Each row has a name. Each piece below is followed by the name of the row it came from. Each question is about the rows just above it.

C: -.23  .75  -.31  .24  .17  -.76
R: -.29  .65  -.25  .15  .29  -.70
W: .55  -.42  -.22  .86  .59  .26
Q: -.14  .37  -.25  .08  .11  -.35
Y: .55  -.42  -.28  .89  .73  .12
U: -.21  .41  -.10  .26  .07  -.40
V: .04  .05  -.23  .04  -.16  .14
A: .54  -.38  -.35  .74  .61  .22
E: .49  -.43  -.29  .65  .62  .27
B: -.12  -.10  .28  -.17  -.08  .10
Which row holds -.35  .74  .61  .22? -> A
Which row holds .65  .62? -> E
Which row holds -.21  .41  -.10  .26  .07? -> U
.55  -.42  -.28  .89  .73  .12 -> Y

zolig: -.88  .55  -.66  .14  .26
sib: -.50  -.43  .90  -.89  -.81
bivez: -.61  .61  .84  .69  -.05
sug: -.02  .86  .41  -.20  -.08
Reso: .09  .70  .29  -.61  -.83
zufa: .25  -.93  .64  -.53  -.69
noge: .40  -.82  .54  -.91  -.76
Gele: -.46  .90  -.89  -.91  .38
bupub: -.66  -.87  -.12  .30  .80
rudav: .85  -.44  .28  .05  .25
seb: -.44  .27  .73  .21  .19
.84  .69  -.05 -> bivez
Where do -.93  .64 appear? -> zufa
-.43  .90  -.89 -> sib

ripo: .49  -.22  .17  .21  .18
digo: .19  -.20  -.13  .77  .02
kav: -.32  -.36  .02  -.13  .77
Vepe: .12  .33  -.03  .00  .19
bel: .33  .12  -.03  -.37  -.27
.12  -.03  -.37 -> bel
The row with .17  .21  .18 is -> ripo
Which row holds -.20  -.13? -> digo
.33  .12  -.03 -> bel
-.36  .02  -.13  .77 is in which row? -> kav
-.13  .77  .02 -> digo
Where do .33  .12 appear? -> bel

pibuk: -.20  .18  -.02  -.20  -.07  -.15  -.04  .06  -.41  -.13  .47  .45  -.41  -.01  -.37  .11  .24  -.01  .18  .06  .24  -.15  .15  .38  -.01  -.21  .17  -.41  -.41  .17  .02  -.12  -.34  .28  .30  -.13  -.01  -.53  .15  .07  .01  .26  -.38  .02
Puz: .11  -.30  .12  .17  -.07  .19  .18  -.09  .28  .06  -.20  .02  .48  .00  .48  -.24  -.14  .07  -.22  -.21  -.47  .12  -.14  -.10  .01  .07  -.11  .30  .34  -.04  .04  .08  .42  -.20  -.28  .18  .01  .40  .01  .01  -.19  -.10  .58  -.18
mube: -.09  .14  -.26  -.03  -.01  -.01  -.07  .10  .00  .04  -.01  -.18  .05  .10  -.08  .16  -.01  -.10  -.05  .15  .26  .01  .04  -.25  -.01  .01  -.15  -.09  .09  -.33  -.04  -.04  -.14  -.14  .05  -.02  .02  -.06  -.05  -.15  .15  .02  -.32  .01
Godul: .08  .15  -.16  .02  .03  -.01  -.10  .04  .18  .13  -.32  -.38  .05  .09  -.12  .08  -.12  -.07  .07  .17  .42  .07  .08  -.36  -.03  .14  -.08  .09  .14  -.26  -.04  .06  -.03  -.17  -.02  -.09  -.04  .18  -.14  -.11  .30  -.09  -.28  .15
givu: .28  -.05  -.03  .16  .12  -.05  -.14  -.06  .17  .13  -.60  -.47  -.02  -.18  -.02  .10  -.03  -.09  .12  .12  .23  .13  .02  -.29  .00  .27  .07  .33  .34  -.05  -.09  .17  .24  -.12  -.24  -.12  -.08  .55  -.16  .00  .13  -.30  .07  .32
vib: .07  -.11  .09  .01  -.02  .07  .13  -.07  .17  .06  -.04  -.04  .21  -.02  .24  -.08  -.04  -.03  -.13  -.11  -.19  .04  -.06  -.06  .03  .06  .01  .17  .14  .02  .01  .05  .21  -.03  -.08  .10  .03  .21  -.04  .02  -.09  .00  .23  .00
nipuf: .24  -.10  -.24  -.12  -.08  .55  .13  -.07  .17  .06  -.04  -.04  .21  -.02  .24  -.08  -.04  -.03  -.13  -.11  -.19  .04  -.06  -.06  -.07  .15  .10  .02  -.04  -.04  -.10  .08  -.08  -.16  .06  -.22  -.11  .20  -.14  -.10  .33  -.18  -.27  .37
nuz: -.17  .44  -.34  -.24  .04  -.15  -.18  .14  -.34  -.08  .27  .07  -.54  .07  -.73  .34  .13  -.12  .20  .26  .81  -.23  .29  .03  -.01  -.15  -.01  -.49  -.52  -.09  -.08  -.13  -.63  .20  .43  -.24  -.05  -.56  .02  -.16  .42  .20  -.89  .15
zef: .08  .15  -.16  .02  .03  -.01  -.10  .04  .18  .13  -.32  -.38  .05  .09  -.12  .08  -.12  -.07  .07  .17  .42  .07  .08  -.36  -.03  .14  -.08  .09  .14  -.26  -.02  -.05  -.19  .25  .18  -.05  -.02  -.19  .13  .08  .08  .03  -.15  .00
padas: .05  .14  -.17  -.03  -.01  -.01  -.07  .10  .16  .04  -.01  -.18  .05  .10  -.08  .16  -.01  -.10  -.05  .15  .26  .01  .04  -.25  -.01  .01  -.15  -.09  .09  -.33  -.04  -.04  -.14  -.14  .05  -.02  .02  -.06  -.05  -.15  .15  .02  -.32  .01
.24  -.12  -.24  -.12  -.08  .55 -> givu
.08  .15  -.16  .02  .03  -.01  -.10  .04  .18  .13  -.32  -.38  .05  .09  -.12  .08  -.12  -.07  .07  .17  .42  .07  .08  -.36  -.03  .14  -.08  .09  .14  -.26  -.02  -.05  -.19  .25  .18  -.05  -.02  -.19  .13  .08  .08  .03  -.15  .00 -> zef

Bopo: .50  .84  .19  -.44  -.10  .65  -.65  -.18  .25  .75
malut: -.62  -.54  -.44  .65  .19  -.10  -.24  .94  -.37  -.75
kofa: -.30  -.23  .29  -.55  -.46  -.15  .04  -.61  -.06  -.30
vosif: -.32  .43  -.24  .08  -.64  .25  .04  .18  -.28  -.20
tid: .27  -.07  -.03  .12  .62  -.13  -.08  .23  .26  .34
Which row holds .27  -.07  -.03  .12  .62  -.13? -> tid
.19  -.44  -.10  .65 -> Bopo

